In the rows, 128 means zero.
Each run below is a few steps of one of 7 hidden systems, one row a step.
trace 1, musub (11 x 18):
[[145 111 180 158 134 123  61 169 177 147 134 132 130 131  98 127 126  82]
 [158 116 185 115 150 150  48 121 125  82 105 134 118 148 137 145 130 100]
 [158 155 122  62 143 176  99  93  94  86 125 143 133 135 175 133 138 124]
 [148 188  91  60 114 160 160  96 125 143 147 115 110 116 149 107 130 155]
 [117 165 103 118 113 118 157 109 147 186 134  80  95 110  93 121 145 186]
 [ 86  83 124 155 118 103 111 131 138 182 104  95 133 116  95 165 142 176]
 [111  58 135 161  97 113 104 151 117 158  85 131 152 122 156 181 100 111]
 [167 127 128 179  84 147 121 152 104 109 111 144 134 137 167 164  98  64]
 [168 183 111 159 116 170 119 153 120 106 154 140 132 161 123 109 162  65]
 [147 168 131  87 153 140  87 146 157 143 159 126 124 161 105  74 185 106]
 [150 135 161  61 172  98  71 108 162 156 129 106 108 124 127 109 138 161]]
trace 2, nama, 11 rows:
[[165 125 119 142 112 157 115 148 141  49 145 164 166 164 112 158 128 112]
 [146 138 129  99 123 155 132 143 188  92 130 156 139 155 172  62 169 134]
 [143 185 162  84 140  75 154  92 145 133 114 125  92 144 139 100 162 147]
 [134 171 118 111 202 109 164 120 111 137 112 116 137 121  78 172 140 161]
 [ 78  92 112 128 196 174 162 155 127 145 114 115 143  97 117 114 107 147]
 [ 70  75 145 148 110 114 147 121  86 131 124 109  83 111 148  91  85 113]
 [128 112 110 180  86  82 131 116  67  96 165 140 131 147 106 151 104  98]
 [157 116  99 158 104 131 123 166 172 104 182 175 185 135 109 124 121 108]
 [151 129 181 117 112 125 110 139 215 107 133 150 118 135 145  81 131 125]
 [150 166 187  98 150  98 112  87 131  82  95 137 108 159 126 139 167 143]
 [131 158  99  74 196 146 164 120 102 107 108 145 165 137 129 151 155 152]]
trace 3, vuk (11 x 18):
[[110 150 175 154 141 113 155 106 172  89 159 176 133 105 125  77 142 114]
 [107 136 186  93 146  96 164 126 155  72 122 163 133 160  86 120 137 126]
 [121 104 126 111 204 109 176 146 140  72 108 142 146 146 122 118 130 169]
 [ 89 116 128 141 191 115 193 112 120 116 133 141 127  89 148  81 113 148]
 [ 76 130 153 141 129  95 201 113 109 118 151 140 109 106  83 115  85 111]
 [102  94 125 172 125 107 172 163 137  84 148 136 141 147  60 137 102 136]
 [104  65 129 187 142 109 137 149 157  82 148 157 151 129 133  84 132 143]
 [111 114 184 142 134  77 142 101 143  82 148 179 131 116 152  88 115 108]
 [150 153 172 120 154 100 172 120 151  58 135 173 141 139 103 140 104 121]
 [122 136 129 129 187 150 189 154 169  75 124 149 144 137 110  94 141 153]
 [ 72 116 143 119 176 103 183 120 130 113 128 133 111 130 126  59 149 149]]
trace 4, zole:
[[128 148 136  99  51 115 150 141 156 162  93  95  92 163 104 153 133 144]
 [149 115  90 172 149  99 122 149 123 150  81  90 131 162 138 147 184 173]
 [112 119 126 149 162 127 109 126 116 181 112 159 175  94 190 127 160  99]
 [143 145 176 115 110 136 104 141 111 167 120 130 110 110 135 156  75  47]
 [173 141 107 160 131 174  92 161 110  98 137  86  92 160  87 145 115 112]
 [122 120  75 115 134 180  81 123 125 115 173 128 143 140 138  77 179 142]
 [123 135 136  44  94  97  88  82 138 165 161 140 129 114 145 110 125 138]
 [177 152 134 115 110  98 116 100 148 141 113 104 114 112  99 199  98 181]
 [121 128 104 171 127 189 141 129 159 130  82 118 146 109 138 166 160 178]
 [ 81 117 134 115  86 147 143 135 114 167  78 129 125 144 191 107 166  99]
 [167 140 120 130 112  68 121 148  74 165 111 106 104 168 148 148 118  80]]
trace 5, rilav, 11 rows:
[[144 169 130 119 130  82 181 107 132  69 156 146 112 161 107  94 148 147]
 [128 147 121 113 187 101 177 133 175 116 149 151 163 121  85 117 139 170]
 [ 80  99 177 119 186 112 172 134 170 134 103 140 131  96 119 105 113 149]
 [ 75  91 164 149 147  90 177 115  88  90  95 137 113 130 125 135  98 129]
 [105  96  90 158 133 107 188 145  85  80 152 159 160 143 116 130  95 113]
 [124 106 109 154 125 112 168 172 159 119 181 151 139 126 126  60  99 104]
 [131 130 172 160 131  77 131 128 168 100 167 139  95 138  97  68 126 119]
 [128 127 169 129 157  93 123 108 149  56 148 171 150 148  79 135 143 146]
 [115 105 149  78 170 136 168 133 163  71 118 175 171 128 141 122 111 149]
 [114 132 144 118 153 122 215 122 137  95 101 134  97 119 165  88  99 147]
 [100 152 114 172 150  98 214 116  97 105 139 125 108 128  94 109 129 139]]
trace 6, zole:
[[142 124 156 134 130 111  67 139 134 101 178 174 166 149  95 129 146  72]
 [178 127 158  79 151 143  85 139 188  81 150 152 145 138 116 118 109 130]
 [158 164 148  81 157 160 128  89 161  77 125 123  96 122 145 100 137 178]
 [101 177 117  72 137 143 184  77 105 117 115 125 117 124 125 133 152 170]
 [ 92 124  88  89 123 107 205 137 109 174 104 108 138 123 119 151 107 156]
 [102  81 110 188 127  95 163 150 120 182 104  92 107 105 135 129  99 146]
 [ 89  92 144 225 117 109 113 130  96 143 125 134 131 110 131 135 136  92]
 [127  99 153 163  98 127  91 155 116  98 143 172 161 153 119 147 121  54]
 [190 124 137 123 128 137  90 166 166  72 154 148 131 163 136 102 113  97]
 [173 180 137 105 167 142 106 103 162  82 163 137 114 135 134  72 158 147]
 [113 183 143  48 163 138 147  86 137 125 138 141 136 121  99 125 156 159]]
trace 7, boda:
[[134 147 169 113  89 178  86 125 137 115 120  86  60 144 103 115 120 109]
 [148 136  88  95 129 138  85 108  97  99 126 101 127 177 109 147 184 173]
 [142 118  79  82 127 118 114 113 144 173 134 141 177 101 179 133 137 168]
 [135 139 162 136  87 119 133 102 157 181 105 113  99  70 148 158  76 135]
 [113 139 139 186 103 162 127 123  99 119  85  96 105 135  86 192 143 129]
 [105 101  76 134 117 162 120 168  90 148 108 125 165 170 149 130 179 104]
 [167 120 112 109 106  91  99 149 120 179 136 117 119 135 194  97 108  83]
 [197 175 151 167 139 116  76 108 128 134 151 116 101 100 111 154 105 110]
 [121 140 128 124 146 213  76 130 151 117 134 129 155 114  81 157 156 132]
 [ 97  89 128  50 100 167  98 137 141 138  99 110 118 155 162 110 138 147]
 [169 134 113 105 100  80 121  83  90 128 109 100  89 137 180 147 114 171]]
trace 8, nurov (11 x 18):
[[177 116 128 102 119 147  80 138 125 111  88 132 134 158 207 137 141 114]
 [200 198 106 123 134 154 107 105 112 133 128 114 102 118 179 125 137 119]
 [142 194  96 104 130 188 120 114 130 182 139 101 122 100 108 140 148 133]
 [103 112 104  86 122 161 104 141 133 197 103  79 121 124 106 150 133 164]
 [124  70 108 131 115 105  84 115  95 167  96  87 115 115 159 165 111 170]
 [140 111 106 172  68 121 102  98  99 146 132 137 141  94 174 171 102 119]
 [147 147 124 154  33 165 117 139 150 141 129 139 131 129 143 152 124  88]
 [165 148 122 147  85 156  94 166 161 141  95 102 112 178 131 128 184 116]
 [172 147 113 128 167 129  60 132 125 158 105 115 144 148 157 131 201 134]
 [164 152 129  78 172 148  80 109 124 171 116 135 154  89 169 161 122 121]
 [144 148 127  90 121 189 119 114 118 149 105  94  97  89 140 166  71 137]]
trace 9, boda (11 x 18):
[[120 119 146  92 177 154 139 115 147 118  64 135 149 113 166 160 146 180]
 [ 96 140 124 103 134 154 191 105  92 149  79 115 105 101 183 127 111 138]
 [118 163  89 147 109 118 189 127  62 158 132  89  89 128 105 139 100 111]
 [123 115  71 181 124 113 129 173 107 167 170 102 136 136  73 127 126 115]
 [114  67 135 168 119 105  63 158 151 154 164 134 146 127 119 100 131 100]
 [142  98 187 131 114 112  52 111 133  84 134 159 133 138 147 136 120  95]
 [174 155 143 100 124 171 112 111 139  52 118 167 151 142 153 157 129 125]
 [156 179 110  80 118 182 170 124 169 114 113 131 122 134 162 106 149 156]
 [122 180 125  94 128 108 166 109 146 179 110  85  84 127 122 105 154 170]
 [ 99 125 120 133 171  81 141 115  99 186 110  96 127 112  86 165 137 164]
 [ 85  63 113 161 155 129 129 149  92 159 116 125 157  95 126 161  93 120]]
trace 10, vuk (11 x 18):
[[134 122 142 113 167  49 153 116  95 141  99 133 146 132 115 192 107 145]
 [122 113 117 182 176 170 165 158 137 136 109 137 158  79 126 161  88 125]
 [ 74 113 148 166 101 180 155 146 122 119 129 118  84 121 131  72 116  84]
 [126 115 125 134  90  75 119 129  79  83 163 125 104 190  98 109 130  98]
 [179 116  90 136 162  89 101 141 146 106 181 161 187 137 118 137 125 143]
 [134 135 166 123 155 148 113 116 211 141 145 151 138  70 147  92 119 146]
 [100 155 198  99 115 143 139  86 140  89  93 120  79 133 109 132 136 144]
 [113 122  93  98 143 129 175 120  81  74  99 130 150 172 116 168 146 164]
 [115 105  71 130 155 114 190 158 124 166 129 135 158 111 174  96 119 143]
 [115 143 158 180 120  82 155 126 132 184 138 111  86  93 115 100  99  99]
 [112 127 161 184 121 127 107 134 112 100 137 132 129 146  44 174 128  98]]
trace 11, musub (11 x 18):
[[156 171 111 116 102 139 141 157 200 131 160 130 128 155 102  79 164 131]
 [130 134 172 129 160  91  98 119 179 145 106 110 104 142 117  97 187 162]
 [108 110 174 100 184  99  99  94 113 143  84 141 148 105 148 170 137 148]
 [123 120 124  92 141 168 163 126  97 131  89 135 144  95 165 177  67 117]
 [127 151  84 155  96 183 180 142  92 124 128  92  83 127 131 114  95 112]
 [107 137  79 167  97 115 127 138  96 150 175 102 108 160  84  89 168 116]
 [134  92 124 123 121  64  75 151 159 164 171 140 164 144  96 122 140 124]
 [175  98 174 133 135 109  75 132 190 114 121 149 142 105 144 154  93 136]
 [141 149 171 146 123 185 114  90 133  64  94 152 120 109 158 155 129 125]
 [103 172 115  82 113 177 166 110  89  97 105 142 133 161 143 125 174 114]
 [138 159  79  78 142 103 178 150 119 174 125 105 116 161 139  92 151 140]]
trace 12, rilav, 11 rows:
[[137 118 131 102  96  65 100 119 110 151  92  88  94 180 136 135 165 157]
 [175 136  94 153 153  97 101 105 112 143 120 145 178 109 155 193 142 155]
 [118 145 146 128 130 191 129 142 150 173 116 152 156  74 152 144 107  77]
 [123 134 161 124  95 158 124 153 105 134  85  83  59 165 119 122 116  87]
 [157 129  69 144 136 122  86 127  68 101 137 100 121 180 118 140 171 146]
 [145 133  84  89 149 137  84 113 138 172 182 150 176  92 157 111 139 131]
 [139 148 183  94  96 131 107 107 164 172 120 108  88  82 132 133  80 121]
 [132 133 140 164  95 156 110 111 112  92  84  95  95 144  94 193 137 159]
 [104 108  70 118 114 175 121 138 109 125 115 143 182 154 153 138 188 140]
 [140 145 113  79 107 100 138 140 129 199 118 123 126 128 193  95 128 100]
 [185 176 142 179 129  89 118 122 117 167 117  90  82 112 109 165 109 120]]
trace 13, nurov, 11 rows:
[[154 125 134 192  99  77 152 135 184 116 122 148 155 124 102 166 129 162]
 [107 116 174 181 137 144 144 144 180 110  83 169 156 117 153 125 168 117]
 [115 142 181 108 153 127 141 144 107 110  74 151 126 164 168 116 157  68]
 [174 166 108 110 190 127 153 156  73 107 126 120 119 160 134 126 114  86]
 [138 148  89 121 192 168 134 147 120 143 184 112 122  99 101  81 102 117]
 [ 82 111 142  86 133 136  96 110 133 150 176 101  98 102  72  91 106 144]
 [100  79 136 105 100  91 104  96 108  98 140 115 120 139  81 166 104 180]
 [128  83  97 159  88 102 150 107 140  76 136 160 164 120 154 147 116 180]
 [124 142 148 161  70 111 178 120 174 119 120 167 138 119 179  95 139 118]
 [135 186 171 153 116 104 171 150 145 136  92 136 115 162 112 128 170  86]
 [139 142 126 145 212 132 141 182 121 131  97 130 156 159 104 142 170  99]]
trace 14, nama, 11 rows:
[[104  90  98  65  79 129 110 124  82 100 156 148 145 166 146 112 121 111]
 [188 136  76 118  77  86 149 125 148 119 158 123 123 144 156 121 104 167]
 [152 180 136 186 115 130 141 106 193 129 139 133 130  94 102 133 159 166]
 [ 74 135 190 109 138 149 125 131 168 146  91 143 145 130  83 143 174 121]
 [112  85 145  80 162 112 136 160 100 131  56 114 131 169 153 152 123 124]
 [163 127  84 161 171 116 154 126  69 126 109 116 118 115 200 122 112 129]
 [120 177 109 169 124 152 148 113 104 154 187 136 120  80 121  96 113  81]
 [111 125 146 116  94 135 101 158 147 142 173 112 105 146  43 113 107  89]
 [146  64 127 120 132 103  57 141 149  94 131 113 130 166 109 135 136 171]
 [141 109 125 116 132 114 108  76 143  95 126 167 165  98 195 140 141 177]
 [129 189 143  93  88 150 194  96 139 122 114 157 138 101 149 154 105 120]]

Which system made each run below?
trace 15 (2 x 18):
[[131 148 170 127 178 130 112 120 149 167  93 136 119 100 193  88 162 106]
 [118 176 171  90 169 129 135  98  87 158 109 123 108 101 109 161 107  91]]
 => musub
trace 16:
[[179 128 104 178 121 126  70 151 154 109 148 135 146 165 135 111 188 118]
 [141 144 164  88 152 121  61 108 158 149 139 163 155 122 166  99 173 107]]
 => vuk
trace 17:
[[117 136 144  27 113 143 154 115 135 146 117 135 122 110 171 114  85 125]
 [164 159 117 139 121 110 169 106 116 117 114  78  66 125 109 153  86 175]]
 => boda
trace 18:
[[132 108 148 132 124  92 111  80 119 138  77 117 122 103 155 189 118 184]
 [108 126 111 162  99 172 158 119 101 130  96 156 172 100 156 192 123 114]]
 => rilav
trace 19:
[[115 115 147  98 219  91 119 138 153 149 151 148 166 106 107 105 132 133]
 [ 98  87 179 105 181 132 134 117 134 103 126 136 116  85 126 116  63 134]]
 => boda
trace 20:
[[117  97 173 144 180  83  72 120 123  97 138 122 113 144  76 126 139 140]
 [112  87 137 104 176 144 106 104 113  75 147 169 172  98 135 146  98 144]]
 => vuk
trace 21, 2 rows:
[[ 93 143 120 182 154 137 162 135  72  88 130 140 137 158  90 130 169  95]
 [ 93  83 112 102 155 108 139 176 121 132 166 160 172 152 115  88 118  84]]
 => vuk
trace 22 (2 x 18):
[[175 137  74 168 137 101 162 146  88 102 137 120 111 157 180  90 132 114]
 [148 186 109 155 153 118 131 120 133 151 202 146 136  98 101  85 143  95]]
 => rilav
trace 23, 2 rows:
[[ 75 157 141 132 102  99 152 110  75 190 114 124 117 137 122 127 167  86]
 [142 111 104 128 132  95 135 186 107 165 119 123 164 155  89 185 101  91]]
 => nurov
trace 24 (2 x 18):
[[106 177 171 114 183 120 161 114 116 124  98 108  88 146  95 111 169 132]
 [ 97 110 111  95 204 108 146 126  78 126 117 115 150 136  89 157 129 160]]
 => rilav
trace 25 (2 x 18):
[[ 79 149 131  88 107 154 149 103  70 110 172 153 122 125 118  96 114  74]
 [135 130  93  83 100 105 158 164 130 116 165 107 114 177  67 117  99 134]]
 => nurov
trace 26 (2 x 18):
[[159  85 118 154 148  85  79 135 129 122 131  75  83 145 107 122 111 178]
 [117 117 127 169 128 122  86  65 115 110 167 163 162  78 141 144 143 150]]
 => nurov
trace 27 (2 x 18):
[[139 149 149 115  65 174 132 146 186 116 120 141 111 145 158  88 142 100]
 [160 174 149 115 111  94 110 120 130 127  99 105  92 187 122 123 192 129]]
 => nama
trace 28, 2 rows:
[[161 197 181 142 126  97 162 114 136 129 102 151 123 119 118 172 119  91]
 [128 153 128 137 174 185 154 179 142 110  97 129 149 157  86 148 160 105]]
 => vuk
trace 29, 2 rows:
[[164 133 103  69 111 134 160 130 118 100 141 106  94 133 138 124  48 142]
 [143 148  76 182 114 139 144  94 122 100 166  98  94 112 118 103 139 187]]
 => musub
trace 30:
[[ 80  90 118 198 123 107 111 150  85 164 140 125 136 134 121 106 156  83]
 [135  95 147 121 112  89  74 160 117 140 158 161 161 149 115 138 109  56]]
 => nurov
